In the rows, 128 means zero.
Each path below is one point turned by a fixed rotation once a step. After each direction that follows a path, write how fast that rotation turns it, in degrees per step (0 if it stays still).
Each turn is a multiple of 5 degrees from 10 to 175, or 0.

[127 134 123 134 135 119 130 116]
[127 124 125 134 125 130 120 143]
[130 128 136 116 119 129 135 125]
[128 133 129 136 143 128 129 120]
[126 118 117 128 125 132 123 137]
[127 136 133 121 116 121 130 122]
[131 131 135 137 142 130 130 131]
[129 113 121 123 124 135 126 128]
[122 140 126 124 124 121 125 119]
[131 130 130 137 135 125 132 142]
[134 114 132 124 119 133 127 123]
[119 139 128 125 135 130 124 119]
[131 126 119 131 133 123 133 141]
Speeds:
[125 133 127 133 130 135 127 132] => 135
[126 131 123 130 123 122 127 132] => 95

[117 129 121 133 123 133 128 121]
[131 136 128 125 130 129 134 115]
[130 139 134 137 126 134 125 127]
[116 131 125 137 126 125 130 121]
[127 140 128 123 127 124 136 121]
[132 138 132 139 123 131 132 130]
[122 130 124 139 128 118 128 125]
[126 140 124 122 123 121 132 128]
[136 133 125 137 121 129 136 133]
[131 129 121 137 129 117 124 125]
[127 137 119 122 121 124 125 130]
[136 128 119 133 120 131 136 128]
[137 129 121 134 130 122 121 123]
Speeds:
[130 127 127 126 134 121 128 122] => 130
[132 128 132 136 131 128 123 129] => 110

[126 128 120 138 121 129 124 120]
[133 120 121 137 123 128 130 122]
[139 127 121 136 128 130 134 125]
[136 135 120 136 133 130 128 126]
[131 129 122 139 133 128 119 124]
[132 119 125 139 131 129 121 130]
[136 123 125 137 128 133 127 137]
[131 133 124 137 126 136 126 137]
[124 132 122 138 122 133 120 129]
[125 122 122 138 119 131 124 126]
[133 122 122 136 119 131 133 127]
[135 133 120 135 124 132 135 125]
[131 135 118 137 129 129 126 121]
Speeds:
[131 127 130 129 137 127 124 132] => 35
[125 138 126 128 130 129 125 127] => 85

[115 126 119 132 125 128 133 134]
[122 130 131 121 139 119 131 126]
[126 141 132 137 129 132 133 126]
[119 128 125 133 119 118 128 133]
[129 128 134 129 136 115 127 120]
[131 133 139 139 123 132 128 128]
[128 124 127 127 115 119 121 130]
[137 120 130 130 135 124 125 119]
[134 125 138 131 123 139 125 132]
[133 125 121 118 118 126 122 127]
[136 119 123 129 139 132 128 124]
[125 126 133 121 128 142 127 136]
[129 132 115 117 124 129 131 126]
Speeds:
[134 123 126 124 127 134 125 128] => 25
[124 120 128 129 134 126 126 125] => 115

[119 121 140 121 125 126 132 128]
[125 129 143 132 138 127 126 129]
[122 133 129 127 141 129 137 122]
[120 141 123 131 133 123 128 133]
[127 125 116 135 132 117 130 128]
[126 124 123 119 122 115 130 133]
[137 121 134 125 130 119 123 136]
[137 125 134 117 134 129 136 127]
[136 142 133 124 132 132 129 134]
[139 136 120 134 132 130 132 123]
[130 136 116 125 117 128 128 126]
[135 123 122 133 119 126 116 127]
[132 115 128 120 121 132 126 124]
Speeds:
[131 128 127 129 122 136 125 125] => 20
[129 126 132 122 133 129 123 125] => 60

[132 122 130 123 132 137 124 117]
[125 140 120 127 131 126 123 119]
[120 120 129 121 125 132 124 119]
[134 133 126 133 134 130 120 115]
[120 131 123 116 129 129 130 120]
[126 126 129 133 127 133 115 119]
[131 130 123 122 133 125 132 114]
[120 132 126 123 127 138 119 124]
[127 125 127 131 128 121 125 112]
[130 131 125 119 134 139 126 120]
[119 134 123 131 125 124 119 119]
[129 119 130 122 131 133 128 115]
[127 140 122 128 132 131 121 120]
Speeds:
[130 130 130 131 129 136 122 131] => 160
[134 127 124 123 125 125 122 129] => 0
[131 135 124 124 132 130 131 130] => 130

[115 133 126 130 128 118 123 121]
[128 133 120 129 115 124 118 123]
[120 136 131 128 123 117 130 118]
[135 137 128 132 117 125 121 121]
[127 138 132 135 126 116 134 122]
[136 138 129 138 126 126 119 125]
[125 135 125 139 130 115 132 129]
[127 136 124 138 130 126 113 127]
[120 132 118 134 125 116 128 128]
[122 135 124 130 126 125 113 121]
[123 133 120 129 117 117 130 123]
[125 137 133 128 123 124 118 116]
[132 136 125 132 116 119 132 123]
Speeds:
[121 125 123 123 125 128 125 127] => 40

[117 133 122 123 132 123 120 129]
[120 125 128 129 130 139 126 138]
[122 129 128 134 135 118 128 139]
[121 124 126 133 131 129 113 127]
[113 126 124 124 135 129 132 130]
[125 126 122 129 125 128 121 143]
[122 119 130 139 137 125 126 130]
[119 126 119 124 130 119 120 127]
[120 118 123 126 129 138 128 134]
[126 123 124 131 133 117 131 139]
[126 117 125 133 130 127 116 126]
[118 120 122 121 135 126 131 126]
[129 120 121 123 125 129 123 140]
Speeds:
[127 123 132 132 131 135 131 126] => 155
[123 129 125 121 128 131 127 122] => 100

[115 127 135 129 131 129 136 132]
[120 130 140 124 133 123 128 138]
[121 133 133 129 133 120 116 133]
[118 130 125 138 134 127 118 129]
[116 123 127 137 135 134 129 129]
[117 120 135 127 133 132 132 133]
[119 122 138 124 129 120 126 134]
[120 128 130 132 127 116 120 135]
[121 129 123 139 129 127 121 137]
[121 123 127 134 133 138 124 137]
[119 115 133 124 130 134 124 131]
[118 117 133 124 122 121 123 129]
[119 125 127 133 119 118 126 136]
Speeds:
[131 122 124 127 121 129 126 132] => 10
[126 128 125 130 125 121 123 122] => 80
[126 123 126 128 130 134 127 121] => 65

[122 142 129 120 127 123 130 122]
[129 144 127 123 128 121 135 125]
[130 139 124 125 127 119 141 131]
[124 132 123 126 126 119 143 134]
[118 129 128 126 131 122 142 133]
[117 129 133 124 136 126 141 128]
[124 129 136 119 137 129 140 124]
[130 129 133 114 132 130 139 122]
[129 129 127 112 124 129 138 123]
[122 131 126 113 120 126 133 124]
[118 138 126 117 122 123 131 123]
[121 143 128 122 127 121 132 124]
[128 144 128 126 130 120 137 127]
Speeds:
[129 129 128 121 124 131 123 123] => 35
[135 133 132 129 133 129 128 125] => 65

[122 127 129 128 134 127 136 121]
[133 125 133 125 130 135 121 125]
[121 124 120 129 133 133 131 131]
[125 121 139 127 125 130 129 125]
[123 135 127 127 136 135 124 126]
[132 117 128 127 131 131 134 125]
[120 126 129 127 128 132 117 130]
[123 128 131 129 130 134 139 126]
[130 124 135 124 136 129 120 124]
[124 125 120 130 128 138 129 127]
[125 120 137 125 130 128 130 133]
[121 133 128 128 131 133 125 119]
[134 122 130 125 133 135 132 130]
Speeds:
[129 134 126 130 127 136 127 132] => 145
[121 131 121 129 131 125 126 126] => 160
[130 131 125 120 123 125 129 129] => 0

[131 123 118 133 134 137 124 127]
[127 123 132 119 126 128 124 140]
[127 125 130 130 121 136 140 123]
[126 139 127 126 136 138 125 129]
[135 131 139 122 120 125 125 127]
[126 133 127 128 132 122 140 120]
[127 136 126 136 128 125 116 127]
[135 119 130 123 130 119 125 126]
[120 126 123 136 128 122 136 134]
[130 122 121 132 127 137 118 127]
[127 121 133 119 131 129 130 138]
[126 130 127 133 118 136 139 128]
[127 135 127 121 135 138 122 124]
Speeds:
[120 129 126 131 128 131 128 122] => 120
[127 125 128 125 126 137 130 133] => 40
[127 128 125 122 137 128 131 127] => 155
[127 125 134 132 130 127 135 128] => 125

[122 141 128 133 130 123 133 135]
[131 128 144 134 132 123 133 126]
[119 129 134 125 130 124 129 143]
[133 130 132 133 123 115 138 130]
[135 127 137 129 137 129 127 141]
[129 124 133 119 120 123 138 136]
[139 124 126 136 124 123 124 139]
[139 129 129 122 128 136 138 134]
[133 116 131 127 117 130 123 133]
[135 132 117 129 121 134 132 137]
[138 120 132 131 123 138 130 122]
[122 124 122 125 121 141 124 135]
[131 126 120 136 117 132 133 120]
Speeds:
[135 132 127 133 133 129 130 126] => 120

[137 121 125 132 118 127 123 130]
[136 119 130 118 124 125 127 129]
[134 122 124 124 130 118 122 122]
[129 118 130 126 134 130 118 123]
[120 117 129 125 134 125 130 123]
[119 123 127 134 125 127 126 117]
[119 127 135 124 122 136 128 121]
[119 136 130 122 126 124 131 120]
[123 140 130 128 130 132 120 124]
[120 136 131 124 136 133 129 134]
[121 137 122 135 132 126 132 134]
[127 133 125 135 124 137 130 137]
[131 132 124 125 122 129 138 137]
Speeds:
[134 123 121 126 127 128 127 132] => 25
[133 134 129 121 129 126 124 126] => 60
[127 131 123 131 128 120 130 125] => 135

[135 134 122 130 135 125 137 137]
[130 135 117 119 133 124 125 122]
[133 141 130 137 132 127 123 124]
[137 138 131 122 119 132 132 124]
[136 127 138 126 134 120 135 123]
[143 123 124 126 133 136 127 126]
[127 132 137 119 138 134 121 126]
[133 136 131 129 133 135 134 140]
[128 134 122 114 133 124 134 130]
[134 135 121 135 139 122 126 127]
[134 140 123 124 124 133 122 121]
[133 138 140 130 129 122 131 123]
[143 126 127 125 126 130 137 126]
Speeds:
[123 131 123 126 132 128 128 134] => 45
[131 122 122 127 132 123 130 126] => 90
[133 128 122 128 123 134 129 130] => 155

[133 138 129 123 123 134 119 123]
[134 135 128 137 117 131 134 128]
[128 140 131 133 134 124 131 122]
[124 136 129 125 121 116 127 132]
[125 123 134 138 127 118 130 129]
[120 124 132 124 131 122 121 119]
[123 118 127 124 116 127 130 126]
[128 120 126 129 133 131 137 119]
[129 128 120 114 130 127 131 125]
[138 122 120 128 127 126 134 135]
[136 128 122 130 140 127 122 127]
[130 130 118 127 123 130 116 133]
[127 128 123 143 127 135 127 130]
Speeds:
[122 122 132 124 129 128 131 128] => 35
[129 122 130 130 127 128 119 128] => 60
[128 129 130 130 137 129 127 122] => 135

[121 138 134 118 135 133 133 133]
[134 133 133 141 127 135 134 123]
[121 122 129 122 122 142 125 129]
[138 123 136 129 129 127 134 139]
[130 132 128 126 139 137 116 129]
[127 122 120 137 133 134 139 132]
[115 132 139 124 135 130 129 133]
[137 139 130 131 126 135 138 127]
[123 121 134 132 123 141 121 125]
[134 123 130 120 127 131 136 141]
[133 131 136 132 140 132 118 131]
[128 128 115 130 133 139 135 129]
[117 126 139 132 132 128 132 133]
Speeds:
[124 131 125 120 129 132 124 127] => 170
[134 136 129 129 131 128 125 125] => 115
[130 125 123 128 135 126 125 132] => 60
[127 130 124 128 123 120 124 127] => 0

[125 124 114 120 132 133 129 122]
[134 138 135 139 135 130 132 127]
[117 126 133 122 116 120 127 126]
[137 120 122 127 135 126 123 141]
[128 129 124 131 123 141 131 115]
[125 138 137 125 138 119 125 128]
[124 116 127 133 119 123 136 133]
[135 135 123 121 127 138 118 134]
[130 125 128 131 134 123 131 111]
[117 130 139 131 130 132 128 139]
[131 126 116 118 120 121 135 131]
[136 130 128 140 129 132 116 125]
[121 124 136 117 131 130 132 118]
Speeds:
[133 135 123 129 126 131 131 127] => 110
[128 129 128 128 121 122 128 134] => 95
[125 132 127 132 131 129 121 133] => 175

[115 122 131 123 126 136 129 128]
[120 115 126 122 124 130 132 129]
[120 121 119 121 123 124 128 129]
[114 131 120 122 126 127 127 128]
[113 129 128 123 128 135 132 129]
[118 119 128 123 127 133 136 129]
[122 118 120 122 124 126 135 129]
[118 129 116 121 126 125 132 128]
[115 134 123 122 129 133 133 128]
[117 125 127 124 128 137 138 129]
[124 118 122 122 126 131 139 129]
[124 125 115 121 125 126 135 128]
[120 135 117 121 127 131 132 128]
Speeds:
[130 119 132 129 128 131 132 129] => 80

[127 126 143 126 136 125 127 131]
[129 129 142 132 126 137 130 125]
[129 123 134 132 121 136 119 134]
[124 131 134 128 131 126 113 132]
[125 135 139 122 124 128 123 121]
[128 121 139 121 120 128 128 130]
[127 123 141 129 135 127 126 135]
[128 133 140 135 130 136 126 125]
[128 126 133 130 118 136 118 130]
[124 128 135 124 128 124 114 133]
[125 134 141 122 128 124 125 122]
[129 123 141 124 120 131 131 128]
[128 121 139 131 131 130 124 137]
Speeds:
[129 130 128 128 121 133 132 122] => 115
[130 128 137 125 128 131 123 129] => 0
[130 124 132 130 131 130 136 130] => 65

[123 137 128 123 132 141 123 124]
[133 120 121 130 130 139 118 131]
[130 128 116 116 134 127 130 136]
[129 133 115 124 123 133 132 119]
[136 133 121 131 117 129 118 133]
[127 129 130 117 118 132 131 139]
[139 131 131 127 126 138 139 126]
[136 142 131 128 134 132 121 132]
[122 128 130 121 130 143 121 131]
[137 119 120 127 135 137 129 131]
[129 137 115 119 135 126 128 129]
[125 131 118 126 118 136 123 121]
[137 125 122 127 118 128 124 139]
Speeds:
[125 133 129 132 125 129 120 125] => 100
[130 130 128 128 118 124 131 129] => 45

[122 129 122 135 133 129 129 115]
[128 123 123 134 123 139 124 119]
[131 130 123 126 121 142 121 132]
[131 140 121 123 130 133 126 136]
[132 140 120 129 137 124 132 124]
[133 133 126 136 132 128 131 114]
[128 130 134 134 123 138 123 116]
[121 132 129 125 125 142 120 129]
[123 134 118 124 133 136 127 134]
[132 133 112 132 133 130 135 128]
[138 134 122 138 124 127 131 121]
[134 136 132 132 122 131 119 120]
[126 136 132 122 131 136 117 123]
Speeds:
[127 125 128 131 124 124 122 122] => 70
[133 122 128 132 129 131 133 124] => 80
[126 130 136 128 132 128 129 123] => 55

[132 131 127 129 121 135 111 126]
[123 124 128 129 130 143 121 118]
[126 130 126 121 144 138 127 128]
[136 139 127 125 134 133 120 136]
[136 132 130 133 124 136 113 127]
[125 121 132 129 132 139 118 117]
[123 130 125 117 140 137 123 126]
[132 140 123 125 133 137 123 136]
[138 133 132 137 127 138 119 128]
[130 122 135 129 135 135 116 118]
[123 128 124 116 136 134 118 125]
[128 139 120 125 129 141 122 133]
[136 133 130 138 131 141 124 128]
Speeds:
[129 133 124 125 122 126 125 133] => 95
[121 124 125 123 125 129 126 124] => 80

[130 115 130 120 130 131 126 138]
[128 128 137 122 132 141 122 126]
[114 133 129 130 126 138 128 127]
[120 126 124 123 114 128 135 124]
[139 127 128 132 114 130 131 123]
[135 137 134 137 123 124 128 135]
[128 138 134 124 133 115 132 129]
[128 128 124 131 139 120 129 116]
[128 118 119 136 134 123 124 132]
[132 117 129 120 132 127 122 138]
[129 128 134 121 134 138 118 127]
[114 133 124 127 129 139 126 128]
[121 126 121 120 117 132 135 126]
Speeds:
[130 130 124 128 131 121 121 128] => 35
[133 130 135 127 128 130 125 134] => 80
[133 136 124 128 126 127 133 128] => 40
[126 127 128 120 126 123 131 132] => 120

[134 123 137 129 127 126 120 120]
[123 132 136 137 129 134 129 121]
[128 129 129 125 128 126 138 114]
[139 125 136 131 122 127 134 126]
[135 138 131 131 127 137 124 121]
[127 127 136 120 132 137 133 121]
[131 126 129 132 122 135 141 127]
[140 128 122 124 122 134 127 121]
[131 121 136 126 127 140 122 127]
[120 127 124 131 125 140 132 122]
[129 117 125 122 123 128 133 120]
[134 120 130 137 119 132 123 126]
[123 128 127 130 128 134 119 115]
Speeds:
[132 124 128 131 131 133 130 121] => 0
[129 121 135 124 130 126 128 131] => 140
[133 135 133 126 131 128 133 128] => 25

[122 112 135 125 125 127 122 132]
[121 131 123 139 134 139 130 123]
[120 136 137 125 124 116 132 129]
[125 121 121 127 118 131 118 120]
[119 126 125 132 131 132 135 142]
[122 122 139 131 131 124 131 116]
[119 139 120 128 126 128 117 128]
[125 121 132 129 113 128 136 134]
[120 118 120 127 138 127 128 122]
[120 135 140 134 129 131 122 135]
[124 132 124 131 117 125 135 115]
[118 122 122 120 128 122 122 138]
[125 120 135 139 127 140 129 125]
Speeds:
[127 135 134 131 133 127 127 124] => 95

[126 120 141 127 131 137 128 130]
[122 134 132 134 135 134 123 118]
[121 138 115 128 124 128 125 126]
[127 121 119 128 121 123 124 138]
[135 117 134 135 130 121 131 129]
[133 133 133 129 135 125 139 120]
[124 137 128 115 129 134 132 129]
[123 126 131 123 127 134 115 135]
[130 126 130 141 125 130 117 124]
[130 129 118 136 122 127 135 119]
[122 122 122 121 125 124 140 131]
[123 123 136 125 138 122 129 135]
[135 137 134 130 139 126 123 127]
Speeds:
[123 126 132 127 130 131 136 126] => 70
[125 131 125 122 124 125 129 122] => 95
[122 125 121 134 127 127 128 127] => 55
[130 135 123 130 127 131 133 131] => 100

[132 140 133 131 125 135 122 129]
[127 122 122 123 118 136 128 125]
[133 127 134 135 120 129 132 138]
[124 133 118 127 118 121 126 129]
[128 130 121 137 132 137 131 136]
[139 136 122 124 125 127 130 123]
[133 115 122 134 126 129 130 127]
[132 133 130 131 128 117 139 130]
[126 125 116 129 135 122 122 128]
[131 133 130 134 139 132 136 122]
[136 122 126 118 132 124 125 123]
[126 119 136 137 132 124 130 123]
[122 131 131 117 133 119 131 131]
Speeds:
[123 129 134 125 124 132 124 130] => 20
[125 124 131 130 124 120 130 131] => 80
[126 127 125 131 125 126 121 122] => 145
